Each path below is one point turned by a fixed rotation once a step. After each direction that follows a path, write how fast that rotation turns it, in deg/step (0 if it stays still).
Each turn is a multiple of 5 degrees from 10 to 175, or 0.
Each row of a path follows its step; steps can be skipped.

step 0: -0.71 -0.88 -1.60 -2.01 -1.55 0.55 -0.75 -2.20 -0.48 1.45 0.83 2.09 0.09
 -1.48 -0.15 0.00 -1.33 2.55 0.10 1.72 -2.52 2.43 1.98 3.60 3.59 -2.84
 -1.85 -1.38 -1.40 -1.16 -1.21 2.18 -2.04 1.55 -0.66 4.84 1.71 1.75
 -0.42 0.13 2.08 -1.99 -0.06 -1.13
step 1: 0.29 -0.25 -0.03 -0.22 -1.63 0.32 -1.18 0.14 0.82 0.65 1.11 1.83 0.70
 0.61 -2.59 0.72 0.21 0.98 2.08 2.98 1.37 1.84 2.71 0.67 6.53 -1.33 1.20
 -2.33 -1.01 0.07 0.51 -1.04 -1.09 2.40 -2.44 3.17 -2.93 -2.24 -0.45
 0.55 2.42 1.11 -1.19 -1.54
step 2: -0.64 -1.57 2.30 -0.22 -0.78 4.16 0.18 -1.87 0.33 -1.34 -2.99 1.65 2.36
 -0.65 -0.57 3.38 0.43 0.67 0.65 1.95 -0.03 1.45 -0.65 0.44 4.35 0.93
 -0.35 -1.58 -0.17 -2.70 1.46 2.80 -1.24 -0.20 -1.68 2.15 -0.91 -2.10
 0.90 3.05 -0.28 0.53 -3.41 -1.45
step 3: -0.28 -1.13 1.99 -0.03 -2.36 1.87 -3.16 -2.64 -2.56 -0.93 -0.53 3.38
 2.22 -0.15 0.08 1.73 1.55 -0.06 2.00 -1.38 -1.11 1.04 -1.59 2.32 2.57
 -0.92 -0.23 1.24 -1.56 3.17 1.79 2.19 -5.00 0.15 -2.27 1.30 -1.41 0.78
 0.26 1.89 -0.58 0.70 0.31 -1.19
step 4: -0.29 0.72 -0.20 1.39 -3.20 -1.54 -2.08 -3.56 -3.98 -2.81 -0.35 3.25
 2.63 -0.50 0.39 -0.24 -1.86 0.22 -1.48 -1.79 0.85 1.69 0.43 2.40 4.39
 -1.00 1.97 2.03 -0.21 -1.42 -1.97 0.55 -0.32 -0.69 -0.73 0.88 -3.27
 -2.21 -0.14 1.37 0.11 0.64 0.17 -0.99
step 5: -1.67 0.66 1.85 -2.07 -1.99 0.51 -0.61 -3.69 -0.73 -2.63 -2.18 2.48 0.29
 -3.78 0.79 -2.13 -4.52 0.52 3.58 1.10 -0.89 1.93 0.24 0.91 2.41 -2.24
 -0.71 -0.18 -1.16 0.02 0.19 0.33 0.31 -0.31 0.74 0.27 -0.08 -3.83 -1.70
 0.67 -1.20 1.06 0.42 -2.45
step 6: -2.26 -0.33 3.11 -0.45 -1.56 1.87 -0.08 -1.97 1.66 -1.79 -0.61 2.95 1.83
 -3.98 0.02 -1.01 -1.24 1.17 0.12 0.57 -2.89 -2.52 2.22 1.98 2.76 -0.11
 0.48 -0.55 -1.25 2.06 0.12 -2.68 -2.71 0.94 -0.09 -0.95 -2.82 -3.05
 1.98 0.17 1.88 -2.02 1.04 -0.45
step 7: -3.29 -1.24 1.81 0.08 0.19 0.03 -0.36 -0.64 -0.63 -2.63 0.39 2.47 1.21
 -2.35 1.89 -1.91 -0.91 3.56 -3.83 0.04 1.55 -0.83 3.71 0.83 3.52 0.47
 0.25 -2.57 -1.08 1.65 0.06 2.79 -2.04 -0.65 -0.31 0.13 1.08 -0.71 1.55
 2.23 0.26 -0.64 -0.29 -3.45
step 8: -2.08 -1.37 1.38 1.96 -1.45 1.42 -1.75 0.68 1.72 0.21 -0.43 3.40 -0.87
 -2.57 -0.82 -1.56 -0.46 1.24 -1.88 -1.34 2.31 3.14 1.83 0.26 1.25 -1.13
 -0.44 -2.18 -4.81 0.72 2.65 0.65 -1.35 -1.52 -0.08 1.33 -2.53 -1.69
 0.11 1.37 -1.15 2.66 3.07 -1.73
step 9: -2.43 -1.55 2.60 2.98 -0.90 1.22 0.44 -2.41 3.81 -1.06 -1.68 0.94 1.79
 -1.93 0.17 1.90 -1.06 0.01 -1.68 1.72 0.79 3.12 1.32 2.98 0.75 -2.64
 1.58 -1.17 -1.67 -0.67 -2.99 2.75 -1.85 -2.29 0.11 0.10 -2.34 -0.18
 -0.22 0.67 0.43 0.30 2.92 1.52
Directions:
-0.11 0.45 -0.49 -0.12 -0.17 -0.82 -0.68 -0.15 0.17 0.23 -0.02 -0.81
 0.04 -0.93 0.08 -1.12 -1.07 0.33 0.86 0.43 -0.90 -0.54 0.15 0.16 0.16
 -0.64 -0.62 0.04 0.32 -0.29 -1.13 -0.89 0.56 1.40 0.13 0.52 0.50 -0.72
 0.13 0.06 0.32 -1.39 -0.07 0.17 : 65
-0.52 -0.27 0.37 -0.24 0.59 1.01 -0.24 0.58 -0.12 -0.66 -0.04 -1.41 0.73
 0.49 -0.45 0.20 -0.64 0.97 -0.37 -0.56 -0.50 -0.13 0.07 0.30 1.06 -0.43
 0.62 0.42 0.55 -1.16 -0.57 0.26 0.38 -0.07 1.37 -0.41 0.78 0.64 -0.05
 0.55 -0.24 0.80 0.14 -0.51 : 145
-0.77 0.69 -0.81 -0.65 0.23 -0.40 -1.31 -0.03 -0.69 -0.33 0.58 0.76 0.13
 0.02 0.40 -0.63 1.37 0.75 -0.62 -0.18 -0.64 0.10 0.71 0.53 0.07 0.38
 -0.15 0.67 -0.31 0.15 0.42 0.49 1.04 0.26 -0.58 -0.30 0.03 1.60 0.45
 0.59 0.12 -0.41 0.02 0.32 : 100
-0.21 0.50 -0.55 -0.54 -0.55 -1.11 -0.39 1.32 -0.52 -0.36 -0.13 0.02
 -0.63 1.00 -0.12 -1.76 -0.48 0.20 -0.41 0.10 1.28 0.04 -0.08 -0.64 0.74
 -0.27 0.57 -0.31 0.27 -0.55 0.26 0.41 -0.07 -0.29 0.02 0.82 -0.75 -0.59
 0.32 -0.38 -0.36 0.68 -0.66 -0.05 : 110
-0.05 -1.11 0.55 -0.91 0.74 -0.33 -0.90 -0.44 -0.92 1.69 0.65 0.51 -0.56
 -0.50 0.26 -0.02 -0.42 -0.50 -0.30 0.66 -0.50 -0.26 -0.75 -0.34 0.28
 -0.22 -0.68 -0.47 0.45 -0.97 0.55 0.76 0.37 -0.75 0.05 -0.42 0.58 -0.57
 0.63 0.03 -0.37 0.33 0.57 -0.18 : 140
-0.07 -0.30 0.24 0.76 0.09 -0.19 -0.54 -0.11 0.54 -0.15 0.37 -0.13 -0.01
 0.83 0.62 0.10 -0.16 0.00 0.17 -0.77 0.64 -0.45 -0.43 0.30 -0.54 0.57
 0.41 -0.30 0.13 -0.31 0.94 -0.66 -0.76 0.49 -0.27 0.55 0.71 -0.04 1.62
 1.60 -1.22 -0.90 0.04 -0.81 : 80
0.51 0.24 -0.56 -0.98 0.38 -0.11 -0.06 -0.13 -0.12 -0.59 -0.55 0.62 0.00
 0.17 1.15 0.69 -0.32 0.71 0.61 -1.35 -0.08 -0.27 0.21 -0.06 0.77 0.18
 -0.90 0.75 0.48 -0.44 0.09 0.07 -0.98 0.71 -0.96 -1.14 -0.44 -1.32
 -0.27 0.32 0.08 0.72 0.12 0.06 : 25
